128 stands for zero in the data rows.
Here are some points:
[127 119 142 110 158 122 114  96 114  87  93 149 153 137 135 131 112 112]
[123  86 125 171 102 111 118 134 119 104 179  84  76 151 137 142 118 201]
[ 65  90 205 113 245 133 189  58  66 124 137  87  17 113 213 203 108  86]
[122 118 144 152 118 132 149 166 121 127 133  97 110 119 105 109 154 136]
[100 174 108   0 121 123 139 187 177 171 116  90 218 137  54  68 125 110]
[101 115 136 160 122 116 146 151 131 117 152  96  82 113 124 113 132 142]
[ 59  82 141 201 176  89 159 117 133 161 189  85  28 155 150 189 104 169]
[182 182 124 142 161 203 180 240  82 153  86 113 121  90  38   1 222 105]
[ 96 102 161 102 202 132 123  44 108 101  98 148 127 169 171 198 102 139]
[147 158 130  68 124 134 119 131 126 153 105 152 139 139 163 121 152  82]
[ 94 125 151 127 167 135 136  87 128 128 126 123  99 137 169 176 104 154]
[111  80 106 175 122 109  99 122 127 157 157 112 139 167 124 178 102 183]
[ 98 100 174 122 205 134 157  72  91 134 127 106  70 126 178 192 109 111]
[112  96 120 152 113 124 110 145 126 156 139 110 133 148 114 147 131 163]
[ 98  64 132 174 156 109 110  53 115 150 195 114  76 185 175 255  67 197]
[142 224 105   6 126 163 113  96 136 180  79 185 136 163 204 132 164   4]
[178 120 133 134  71 123 117 117 130 112 125 150 115  92 164 150 149 116]
[116  91 117 156 123 117 109 126 135 157 153 115 128 158 126 167 113 169]
[111 104 154 164 112 143 161 179 132 126 133  82 121 115  79  98 179 140]
[173 147 140  89 136 140 138 122 106  99  94 132 113 120 130  97 147  84]
[185 141 110  87   0 146  68 110 132 133 109 150 152  19 174 150 170 125]
[177 136 102 163 146 176 164 237  71 131 118  97  92 112  36   5 196 148]
[ 96 111 135 161 131 115 143 126 116 100 176  89  43 119 148 132 115 173]
[117  98 121 165 131 111 117 119 126 138 160 122 123 143 139 171 105 156]
[146 128 126 133 128 140 133 165 111 116 115 118 128 110  99  80 148 128]
[ 61 131 112 175 125 114 117  99 111 100 189 149  94 121 151 149  89 179]
[ 94  68 108 207 130  93 105 116 132 165 195  99 100 176 145 208  90 209]
[158 104 126 127 134 156 117 150 100 111 121 128 139 104 102  88 143 121]
[153 239  84  29 105 169 116  83 147 168  92 197 124 151 178 151 146   0]
[132 145 114  95 134 115 131 161 159 154 112 124 196 144  84  83 128 102]
[123 114 143 134 133 137 139 147 108 113 126 108 105 110 120 115 139 118]
[175 123  69 195 109  54  64 136 175 108  98 187 255 123  90  78  37 118]
[106  92 118 172 110 119 127 121 119  99 187  93  67 127 143 144 110 186]
[104 125 141 142 131 121 150 149 127 126 142 104  81 112 130 113 138 129]
[120 130 142 143  68 150 147 149 148 103 111 137 152  90 136 139 211 111]
[111  67  89 192 118 107  83  96 127 162 177 117 142 170 129 217  87 202]
[101 135 132 168 132 109 110 127 131 129 134 160 135 135 126 124 112 138]
[144 119 145 134 129 147 137 145 107 113 112 117 130  99 115 105 146 112]
[ 80 125 160 110 185 139 155  79 116 137 131 109  75 123 179 175 110 138]
[ 98 187  87   0 124 131 151 199 208 195 108  91 255 156  27  32 127  85]
[ 44 164 121 228 159  68  87 103 145 114 146 212 138 146 135 102  65 152]
[136 131 142  98 133 126 118  90 119  93 101 151 121 157 148 151 115 113]
[126 111 125 148 128 124 117 121 126 139 148 128 124 138 131 160 116 156]
[ 98 117 141 165 132 113 159 164 134 130 154  91  60 125 117 109 144 147]
[ 54 123 183 101 231 129 187  29  96 153 151  91  10 117 208 215  94 122]
[ 67 248 109   0 129 104 152 254 219 204 117  35 255 103   0  38  80 121]
[212 155 124  94  67 140 126  88 134 100 119 200 117 103 183 144 129  72]
[114 128 132 182 128 104 102 126 133 117 128 164 168 131 127 118 107 125]
[109 126 121 151 121 119 122 131 124 121 153 134 115 131 133 132 118 151]
[101 202 115   0 119 111 133 221 184 196 116  72 255  95  36  60  93 130]
Here are 20 more points, each followed by its number:
[117 124 112 255 126  39  46  87 157  56 118 242 255 128 135 109  15 106] 0
[110  82 116 174 131 110 106 117 127 148 162 113 128 158 134 184 100 173] 1
[109  96  81 199  98 115 104 152 126 135 188 108 110 144 116 135 116 219] 2
[195 123 126 111  65 122 104 120 134 115 118 153 143  67 160 150 145 106] 3
[ 92 142 119 177 139  97 110 126 140 129 146 165 127 134 121 115 102 147] 4
[ 61  96 189  97 255 138 146   3 120  93  75 128 115 184 217 245  77 175] 5
[110  67  93 198 112  98  86 124 133 183 187 103 123 191 116 208  91 236] 6
[147 135 138  93 123 123 111  83 124  77  98 162 136 153 155 144 108 102] 7
[ 34  49  82 175  80 115  87 166 177 198 131  56 185 216  51 143 125 212] 8
[ 90 121 132 157 115 118 128 104 112  86 183 104  59 129 167 164  99 181] 9
[113  94  82 231 131 105  86  54 143 160 184 151 129 162 114 255  51 236] 10
[236 129 121  91  22 125  78  92 130 106 111 174 131  32 196 158 130 105] 11
[ 93  86 131 189 117 111 145 132 109  93 204  77  18 114 144 135 117 196] 12
[151 131 130 127 112 168 155 179 105 147 126  96 126 107  92  67 187 131] 13
[ 82  71 175 217 109 129 178 195 124 112 147  57  81 107  98 104 196 158] 14
[ 87 100 131 186 164  95 153 124 140 164 166 100  65 148 140 163 112 157] 15
[105  78 101 187 126  96 101 128 137 164 168 106 130 172 124 182  95 192] 16
[178 112 116 131 137 160 119 167 101 119 104 126 146 107  80  52 153 125] 17
[105  87 102 186 130 105  97 110 131 169 186 109 108 186 136 210  91 220] 18
[130 121 148 149 130 146 152 173 115 140 117 100 113 113 102  98 166 126] 19
Which of these numbered points is nearest to each point below, looking only along the 2 directions in which the first points spread most? Its number follows each.
[ 26 132 182  92 243 133 184   5 107 136 144 103  10 123 239 235  78 138] > 5
[192 231 120   0 131 139 127 107 122 223  64 217 129 151 255  96 201   0] > 11
[108  84 149 183  95 123 146 177 127 123 147  68 114 103 104 110 161 164] > 14
[155 143 127 132 123 150 145 180 109 122 112 112 125 111  87  63 164 129] > 13
[ 91  89 102 201 158  77 127 125 159 171 171 100  96 184 119 176  92 186] > 16
[105 135 124 164 143 100 117 131 134 132 135 157 127 135 121 112 113 135] > 4
[102  66  94 209 129 100  92  92 132 162 200 118 130 175 143 222  67 207] > 10
[ 77  60 159 234  88 112 171 207 130 108 174  32  80  96  87  92 187 186] > 8
[152 104 124 132 133 149 117 154 105 105 129 124 131 107 100  87 140 130] > 19
[ 59 146 129 255 145  66  60 104 143 101 143 229 202 144 134 115  57 136] > 4
Now 20 new points, numbered from 0 again:
[164  87 126 130 153 170 115 145  74  69 119 128 132  75  83  52 145 112] 0
[129 156 108  75  82 151 132 141 152 138 115 119 154 102 126 125 166 107] 1
[154 192  94  57  89 151 112 107 154 155 109 160 139 124 152 138 147  55] 2
[143 225  98  31 115 169 134  91 152 171  88 179 115 148 170 137 157   0] 3
[112  83  89 169  94 129 110 167 129 153 160  99 154 143  86 106 148 173] 4
[177 146 140  81 138 140 133 117 109  80  79 143 132 119 120  84 139  78] 5
[202 174 135  72 125 139 144 115 101  94  92 114  77 139 129  73 158  76] 6
[133 125 160 103 158 127 130  87 105  98 100 146 104 171 161 164 116 111] 7
[ 88  55  96 181 111 110  84 133 149 192 160  94 143 192  91 177 101 202] 8
[ 76 143  72 229 139  61 102 144 145 128 202 169  99 161 108 101  84 213] 9
[143 135 144 109 134 122 125 104 119 108 107 146 109 161 144 149 119 111] 10
[ 99 105 141 162 140 115 139 142 129 145 147 104  92 136 126 145 132 139] 11
[105 106  99 186 111 114 123 159 122 139 170 112 112 144 104 111 135 186] 12
[110 107 138 159 120 121 146 155 129 122 146  92  89 118 117 115 145 147] 13
[120 177 107  80  82 154 138 130 157 138 119 141 141 119 131 128 175  78] 14
[183 120 149 118 139 157 127 151 111 107  69 151 169 115  86  82 140 111] 15
[215 174 123  98  98 167 152 176 121 103  93 130 137  96  74  13 178 115] 16
[121 234 106  13 120 184 134  99 154 181  81 172 128 158 174 135 175   0] 17
[199 154 135  97  88 153 131  96 131  82  98 194 149 116 150 114 124  85] 18
[149 123 136 140  90 131 136 138 136 117 118 136 130 101 139 136 168 112] 19
Which of these numbered points is nearest to each point below, looking only along the 2 directions in which the first points spread most? Its number follows each.
[239 202 111  76  61 156 153 103 158 117  99 210 134 120 132  80 142  73] > 2
[ 94  83 155 199 103 119 157 179 130 118 159  62  74 115 109 115 166 167] > 12
[102  86 106 150 106 125  96 149 142 175 137 103 163 170  93 148 117 178] > 12
[120  89 101 188 126 110  98 115 133 162 175 128 131 161 119 207  94 203] > 8
[ 82 234 100   0 111 113 133 248 212 209 109  41 255  97   0  24  87 136] > 16
[174 148 128  33 181 106 115  37  82   0  36 162 151 149 156  98  84  37] > 3
[178 145 153 103 147 163 140 147 100  91  80 155 148 106 112  68 151  79] > 14
[129 213 103  26 127 174 133 109 137 161  98 156 126 147 165 134 155  18] > 3
[ 92 116 176  98 191 126 137  51 101  86  94 134 105 169 195 189 103 119] > 7
[ 98 172 126   0 126 111 129 207 171 175 112  85 238 100  60  75 115 138] > 16
